In the data rows, 500 means zero.
Some points:
  426  538  698  595  461  647  563  462  265  414  516  580  459  662  480  359  701  581  258  346  374  516  667  485  398  584  541  603  378  654  301  452  462  434  541  636  459  501  237  381  479  647  551  468  595  581  647  319  348  483  457  532  396  487  400  245  491  678
  531  494  423  428  509  377  422  533  606  528  473  549  601  564  619  481  569  357  180  379  615  406  182  343  603  544  525  364  514  551  543  263  528  479  515  443  627  553  276  284  514  383  367  588  732  422  593  477  421  557  525  441  561  431  716  436  654  501
  561  586  439  621  392  614  426  248  504  547  590  475  379  509  512  613  479  501  556  486  420  574  356  574  381  726  543  568  578  573  650  551  364  546  303  298  745  384  395  515  617  523  536  653  783  196  487  522  417  565  531  370  460  587  460  599  331  655
  387  487  368  407  445  550  569  516  619  251  547  641  759  300  310  574  466  349  472  504  370  633  437  529  631  549  522  648  514  631  326  828  525  412  490  568  564  408  500  383  703  640  545  523  483  365  501  476  547  419  537  473  669  430  496  379  792  238
  513  424  566  342  379  600  399  698  450  431  484  506  526  428  504  553  510  590  497  618  262  332  652  511  494  359  663  465  494  394  504  362  597  531  658  699  461  594  559  655  664  669  553  557  514  284  567  547  437  717  393  564  482  426  743  738  567  694
  327  506  453  528  495  490  609  506  526  471  711  542  510  619  588  605  553  481  255  341  314  421  620  569  449  543  379  308  463  569  677  361  587  588  448  515  519  469  532  730  612  291  564  415  203  475  357  426  623  340  560  296  385  253  621  397  407  527
  481  458  402  475  397  698  731  271  311  680  546  357  516  390  344  477  753  376  541  515  634  274  457  392  459  647  414  411  494  451  507  632  492  569  598  507  453  601  483  342  544  410  248  348  448  375  439  492  470  428  398  556  612  284  341  830  419  456
  525  534  561  343  622  429  417  514  288  364  609  529  446  358  466  534  644  625  577  613  296  531  569  678  522  332  543  576  341  483  679  226  456  482  357  349  382  487  505  372  559  435  234  465  670  592  554  549  660  389  442  445  654  508  509  477  356  335
  561  251  591  580  456  467  405  608  435  421  361  781  444  368  454  467  272  505  392  564  668  582  579  242  587  447  535  537  605  620  615  579  297  351  550  444  432  609  476  677  540  584  234  343  480  355  494  482  670  351  524  383  383  444  276  471  373  501
  382  571  534  575  353  532  637  723  524  636  649  453  490  257  643  749  663  528  407  653  532  475  524  506  557  497  483  604  644  483  486  452  426  532  577  628  790  639  689  410  419  532  467  583  545  631  510  379  604  501  313  340  380  621  502  298  392  472
  447  494  394  626  702  489  650  615  442  487  658  241  522  627  433  704  303  532  493  478  482  909  481  498  787  494  687  464  560  667  523  443  577  562  499  427  374  589  447  483  364  556  467  297  463  445  604  450  356  497  234  629  517  568  520  563  558  509
  318  629  539  487  695  478  523  606  584  507  632  522  569  404  437  481  586  400  494  832  718  662  410  428  445  668  497  296  407  424  113  329  571  405  409  386  474  360  472  535  481  729  518  557  483  461  462  569  588  382  610  533  346  359  406  524  413  682
  537  383  438  575  347  493  450  652  426  320  513  355  508  541  611  508  469  386  499  554  466  519  175  456  483  527  545  678  560  559  536  445  609  346  354  654  344  714  585  391  563  365  541  474  450  408  253  534  619  399  570  773  506  687  406  464  523  687
  741  604  457  449  815  508  472  501  481  624  489  834  426  683  454  497  476  450  587  537  425  524  371  551  295  643  486  483  576  528  553  701  507  392  477  677  504  438  718  380  627  603  405  370  371  681  597  513  557  462  315  507  446  466  741  613  354  607
  349  402  399  607  471  589  454  629  474  661  626  692  423  493  418  343  388  662  556  515  559  535  531  349  575  714  348  468  553  545  610  483  707  435  613  427  505  614  395  511  566  619  426  699  498  616  374  674  408  598  493  735  611  488  739  353  353  298
  369  519  685  399  518  309  301  533  295  569  562  439  478  483  426  661  548  368  431  538  461  600  483  418  431  460  460  527  621  584  360  664  613  514  366  600  624  655  543  572  408  362  434  565  507  748  644  586  441  688  826  461  418  494  362  718  484  392
  632  637  543  745  272  491  338  339  556  508  470  522  526  529  346  541  510  431  400  796  281  403  480  528  667  509  522  486  552  403  529  489  567  617  576  419  355  429  616  591  364  430  449  609  535  817  366  517  412  348  398  489  414  478  523  447  682  679
  495  474  329  476  384  489  482  375  410  300  651  529  751  459  518  413  489  515  716  284  416  390  470  352  403  494  357  314  607  464  644  364  425  527  568  390  710  516  452  564  372  611  639  352  490  609  772  737  691  550  407  523  357  629  422  518  729  546
  342  627  317  108  446  527  437  477  311  555  400  639  366  439  595  591  252  336  359  485  642  462  677  568  398  550  539  460  709  424  525  476  398  402  403  428  315  573  584  433  538  555  718  544  508  477  557  507  360  397  398  627  581  510  328  382  575  479
  259  593  303  712  681  678  479  639  513  422  333  649  440  590  628  296  398  365  518  477  372  519  551  586  384  342  533  392  490  685  408  399  401  681  619  560  451  380  522  363  340  356  304  597  590  381  364  555  644  769  540  400  490  600  351  633  575  450
  556  172  531  495  578  430  604  548  368  421  516  701  440  693  445  581  527  602  588  565  500  358  485  541  314  496  446  559  418  463  385  514  639  527  406  362  713  494  572  503  285  487  511  667  415  567  390  318  472  582  396  611  729  431  356  366  700  615
  504  450  782  400  414  331  546  354  507  378  468  448  622  620  569  586  435  550  461  296  571  672  398  565  497  488  505  321  582  390  397  564  420  669  715  531  547  409  442  517  671  651  381  688  451  643  260  435  625  451  352  490  673  602  454  681  336  530
  681  659  565  530  563  780  365  340  758  499  545  618  570  531  481  541  545  593  445  335  656  658  626  327  560  584  674  524  482  353  503  371  386  508  325  614  598  646  707  495  489  313  467  531  487  465  509  466  694  724  461  642  505  453  428  572  700  374
  588  607  502  513  535  337  559  573  674  633  484  511  537  475  636  374  799  393  562  530  511  537  591  561  468  535  669  236  426  714  818  694  629  456  581  481  439  584  500  703  540  654  398  558  531  580  638  519  472  506  588  676  735  398  194  521  506  535
  554  733  569  332  572  504  388  497  444  356  469  446  464  538  692  474  385  537  503  577  542  296  719  367  442  574  722  641  332  547  385  703  692  674  549  427  709  598  376  667  394  403  439  341  564  515  346  623  572  214  417  433  517  575  681  584  492  507
  577  487  575  408  659  467  543  679  645  547  666  473  360  304  443  273  433  466  473  298  529  338  296  622  643  563  561  564  601  319  590  447  676  600  410  630  433  345  365  601  453  565  430  477  483  479  373  639  290  510  348  277  476  547  151  380  519  494
  459  436  491  537  528  614  324  570  860  544  470  496  618  571  457  729  515  533  575  556  477  267  657  469  398  397  355  497  522  518  527  651  718  680  361  424  426  497  318  267  597  707  438  418  396  467  581  364  475  420  666  603  415  684  425  518  314  506
  440  386  501  509  781  508  312  504  441  663  518  323  368  514  448  531  484  546  519  379  613  373  605  585  675  392  454  503  480  490  456  642  462  375  709  485  599  405  425  420  651  286  449  764  343  468  692  576  552  242  582  483  413  537  521  541  637  654
  494  677  471  814  566  371  373  246  381  564  415  509  334  550  445  699  475  455  621  546  618  253  398  487  577  450  446  560  471  531  469  318  574  522  514  647  440  466  446  575  663  695  623  324  419  414  511  481  787  737  488  353  801  517  505  384  617  404
  457  455  441  646  425  330  641  187  513  346  576  599  558  542  592  357  300  593  572  659  432  298  649  577  709  473  529  416  466  393  430  441  500  449  353  877  589  531  533  493  359  441  462  626  616  436  704  434  411  363  630  590  481  423  510  473  318  424
  397  525  622  393  407  502  459  555  711  649  551  286  378  799  511  372  462  461  435  485  211  433  477  468  471  418  398  714  455  331  425  592  413  273  502  352  385  481  545  617  450  514  500  570  581  403  673  648  729  527  269  582  577  445  396  495  371  387
  404  521  477  530  615  512  586  453  336  839  484  602  798  440  377  473  496  744  345  430  342  690  418  445  394  407  477  579  565  325  614  572  552  478  428  609  346  426  478  597  279  564  520  528  526  299  370  479  490  325  693  454  547  653  555  530  626  522
  461  457  654  378  509  568  429  529  478  633  256  274  601  500  515  421  441  506  663  721  497  599  434  429  395  596  437  511  388  646  752  347  203  744  425  700  544  372  366  428  587  378  666  547  377  497  586  546  552  440  424  626  496  404  481  384  616  436
  723  592  453  569  563  460  526  691  444  479  440  132  292  476  569  437  390  489  554  395  449  591  536  481  381  479  327  474  611  284  371  465  376  559  436  433  606  616  499  541  518  791  323  484  505  570  483  293  419  362  746  580  570  223  629  526  669  420
  602  473  497  265  538  503  644  278  568  627  528  376  463  290  555  411  519  412  497  450  435  365  539  440  571  313  548  516  346  781  391  461  268  406  389  437  564  448  692  564  454  670  361  459  280  533  350  537  381  608  609  656  499  721  686  390  488  578
  398  438  445  729  467  461  579  698  567  442  250  296  555  399  222  515  576  624  402  310  715  280  455  645  306  548  663  464  448  583  474  483  413  447  254  519  481  418  548  638  470  511  505  434  654  707  513  548  528  443  400  599  382  417  635  581  474  404
  576  496  701  690  504  636  610  589  458  544  707  502  551  663  489  458  403  461  519  583  557  323  427  419  333  344  560  377  477  600  460  377  516  543  636  343  463  421  751  470  604  472  670  500  615  507  541  439  217  308  547  320  488  571  439  514  571  261
  439  476  507  410  400  252  429  446  561  628  627  527  491  442  439  094  559  438  613  502  639  709  643  533  441  266  315  583  453  499  477  559  617  484  412  530  555  674  473  583  707  415  619  347  666  516  370  275  489  533  247  460  331  583  590  619  601  566
  379  312  404  427  658  515  355  428  624  405  680  495  439  365  628  529  531  491  434  447  613  501  350  472  519  518  447  746  396  563  646  641  326  577  685  552  218  606  521  549  233  707  790  588  598  574  467  410  524  524  587  385  565  379  606  611  461  495
  539  508  500  481  762  444  492  461  558  354  340  363  605  548  532  507  657  650  633  580  355  350  625  376  591  706  402  497  642  492  454  419  423  234  529  363  480  652  432  579  518  335  694  559  393  529  286  356  352  612  453  308  369  529  364  588  480  460
  450  384  719  232  435  531  431  271  522  491  386  379  289  504  480  608  556  642  608  445  430  481  350  660  498  457  577  241  582  503  409  671  652  483  579  469  464  514  618  424  371  538  477  297  739  355  390  476  580  598  501  663  201  389  599  300  527  402
  336  371  529  649  544  660  516  316  423  458  246  244  539  309  713  323  451  536  441  626  452  666  548  525  478  517  488  464  434  293  602  648  790  398  472  393  509  522  707  405  616  508  477  401  456  599  660  507  462  551  477  219  601  603  573  397  513  606
  448  403  329  388  407  639  503  465  466  621  238  673  486  625  556  477  636  409  780  396  437  612  298  341  695  320  747  514  628  445  333  435  467  636  384  433  567  405  454  652  488  408  608  544  438  572  623  429  460  482  493  357  577  406  568  427  289  536
  491  358  385  408  475  378  518  467  671  537  456  521  466  534  468  723  515  368  629  447  391  684  668  519  416  707  467  583  435  312  445  297  351  531  807  608  566  397  523  541  537  270  461  168  740  575  462  550  425  498  735  524  655  620  441  416  471  567
  542  632  437  413  379  363  497  572  592  454  589  292  559  533  107  300  393  593  501  582  589  497  568  439  404  437  661  427  613  516  506  521  378  565  627  457  488  595  509  245  434  321  618  563  367  419  503  509  595  704  627  300  666  459  598  315  356  690
  609  528  573  432  422  476  461  521  456  416  361  572  444  395  462  352  562  531  280  510  600  526  479  774  583  679  371  645  590  580  437  325  673  669  598  350  553  426  578  619  442  461  562  461  275  341  778  360  598  475  583  710  528  742  535  622  343  382
  566  431  495  542  316  405  291  665  316  567  503  459  522  613  524  461  524  438  458  392  533  562  690  534  772  615  441  484  401  488  613  515  473  364  420  584  595  269  549  268  340  741  699  415  398  453  248  606  412  483  538  430  557  532  522  698  385  456
  491  563  511  423  537  435  891  462  506  458  455  500  504  695  505  564  434  420  515  543  660  450  625  458  649  524  483  759  552  478  745  488  517  599  484  426  394  232  500  476  589  499  457  619  648  555  503  418  706  739  610  502  251  474  557  575  626  566
  441  602  458  529  411  561  633  452  667  350  387  697  400  757  540  511  655  660  504  585  718  626  406  701  537  404  412  508  493  431  526  461  257  487  451  492  445  832  413  468  511  536  464  403  312  542  526  796  293  444  571  327  449  573  623  471  630  462
  453  672  564  592  455  690  467  684  493  461  632  624  594  474  624  467  514  477  568  579  681  445  412  614  572  319  460  457  573  335  567  701  272  392  546  445  584  260  323  597  472  243  576  256  519  566  410  433  417  654  566  746  612  507  586  423  512  550
  601  732  378  344  357  538  500  599  471  504  397  506  531  440  451  636  311  702  609  341  493  552  287  516  548  391  303  483  111  663  489  528  618  370  572  540  515  477  648  585  555  392  442  525  547  523  559  456  313  492  523  369  425  442  305  598  369  560
  552  499  577  729  331  217  495  506  554  368  571  619  393  318  678  587  598  532  650  431  476  548  538  399  311  591  547  560  492  487  361  555  502  483  470  438  262  214  536  408  456  324  364  634  257  355  588  522  286  540  392  578  367  418  648  481  624  434
  963  280  243  494  452  628  510  359  452  500  589  366  560  541  570  602  477  473  338  678  625  601  586  597  347  401  542  416  452  490  399  597  630  494  543  571  420  390  283  585  504  448  527  640  436  604  532  579  508  621  473  438  362  550  412  403  442  287
  646  472  673  693  595  496  759  587  494  567  375  736  531  297  491  585  414  337  517  283  351  593  546  552  556  464  446  527  420  464  452  494  507  519  507  426  414  868  384  351  488  452  819  657  620  452  432  665  645  449  538  630  510  444  566  530  390  543
These points spread out most along one direction. For each point below, how far along it does it lie, from 0 to 99? The average is 50, and the first point in the table lies past the average. One standard deviation of the points above along it is 16.
  349  402  399  607  471  589  454  629  474  661  626  692  423  493  418  343  388  662  556  515  559  535  531  349  575  714  348  468  553  545  610  483  707  435  613  427  505  614  395  511  566  619  426  699  498  616  374  674  408  598  493  735  611  488  739  353  353  298 55
  531  494  423  428  509  377  422  533  606  528  473  549  601  564  619  481  569  357  180  379  615  406  182  343  603  544  525  364  514  551  543  263  528  479  515  443  627  553  276  284  514  383  367  588  732  422  593  477  421  557  525  441  561  431  716  436  654  501 24
  453  672  564  592  455  690  467  684  493  461  632  624  594  474  624  467  514  477  568  579  681  445  412  614  572  319  460  457  573  335  567  701  272  392  546  445  584  260  323  597  472  243  576  256  519  566  410  433  417  654  566  746  612  507  586  423  512  550 26
  259  593  303  712  681  678  479  639  513  422  333  649  440  590  628  296  398  365  518  477  372  519  551  586  384  342  533  392  490  685  408  399  401  681  619  560  451  380  522  363  340  356  304  597  590  381  364  555  644  769  540  400  490  600  351  633  575  450 14
  318  629  539  487  695  478  523  606  584  507  632  522  569  404  437  481  586  400  494  832  718  662  410  428  445  668  497  296  407  424  113  329  571  405  409  386  474  360  472  535  481  729  518  557  483  461  462  569  588  382  610  533  346  359  406  524  413  682 67
  609  528  573  432  422  476  461  521  456  416  361  572  444  395  462  352  562  531  280  510  600  526  479  774  583  679  371  645  590  580  437  325  673  669  598  350  553  426  578  619  442  461  562  461  275  341  778  360  598  475  583  710  528  742  535  622  343  382 58
  459  436  491  537  528  614  324  570  860  544  470  496  618  571  457  729  515  533  575  556  477  267  657  469  398  397  355  497  522  518  527  651  718  680  361  424  426  497  318  267  597  707  438  418  396  467  581  364  475  420  666  603  415  684  425  518  314  506 72
  397  525  622  393  407  502  459  555  711  649  551  286  378  799  511  372  462  461  435  485  211  433  477  468  471  418  398  714  455  331  425  592  413  273  502  352  385  481  545  617  450  514  500  570  581  403  673  648  729  527  269  582  577  445  396  495  371  387 58
  963  280  243  494  452  628  510  359  452  500  589  366  560  541  570  602  477  473  338  678  625  601  586  597  347  401  542  416  452  490  399  597  630  494  543  571  420  390  283  585  504  448  527  640  436  604  532  579  508  621  473  438  362  550  412  403  442  287 59
  542  632  437  413  379  363  497  572  592  454  589  292  559  533  107  300  393  593  501  582  589  497  568  439  404  437  661  427  613  516  506  521  378  565  627  457  488  595  509  245  434  321  618  563  367  419  503  509  595  704  627  300  666  459  598  315  356  690 30
  327  506  453  528  495  490  609  506  526  471  711  542  510  619  588  605  553  481  255  341  314  421  620  569  449  543  379  308  463  569  677  361  587  588  448  515  519  469  532  730  612  291  564  415  203  475  357  426  623  340  560  296  385  253  621  397  407  527 51
  387  487  368  407  445  550  569  516  619  251  547  641  759  300  310  574  466  349  472  504  370  633  437  529  631  549  522  648  514  631  326  828  525  412  490  568  564  408  500  383  703  640  545  523  483  365  501  476  547  419  537  473  669  430  496  379  792  238 44
  439  476  507  410  400  252  429  446  561  628  627  527  491  442  439  094  559  438  613  502  639  709  643  533  441  266  315  583  453  499  477  559  617  484  412  530  555  674  473  583  707  415  619  347  666  516  370  275  489  533  247  460  331  583  590  619  601  566 60
  554  733  569  332  572  504  388  497  444  356  469  446  464  538  692  474  385  537  503  577  542  296  719  367  442  574  722  641  332  547  385  703  692  674  549  427  709  598  376  667  394  403  439  341  564  515  346  623  572  214  417  433  517  575  681  584  492  507 73
  504  450  782  400  414  331  546  354  507  378  468  448  622  620  569  586  435  550  461  296  571  672  398  565  497  488  505  321  582  390  397  564  420  669  715  531  547  409  442  517  671  651  381  688  451  643  260  435  625  451  352  490  673  602  454  681  336  530 60
  741  604  457  449  815  508  472  501  481  624  489  834  426  683  454  497  476  450  587  537  425  524  371  551  295  643  486  483  576  528  553  701  507  392  477  677  504  438  718  380  627  603  405  370  371  681  597  513  557  462  315  507  446  466  741  613  354  607 61
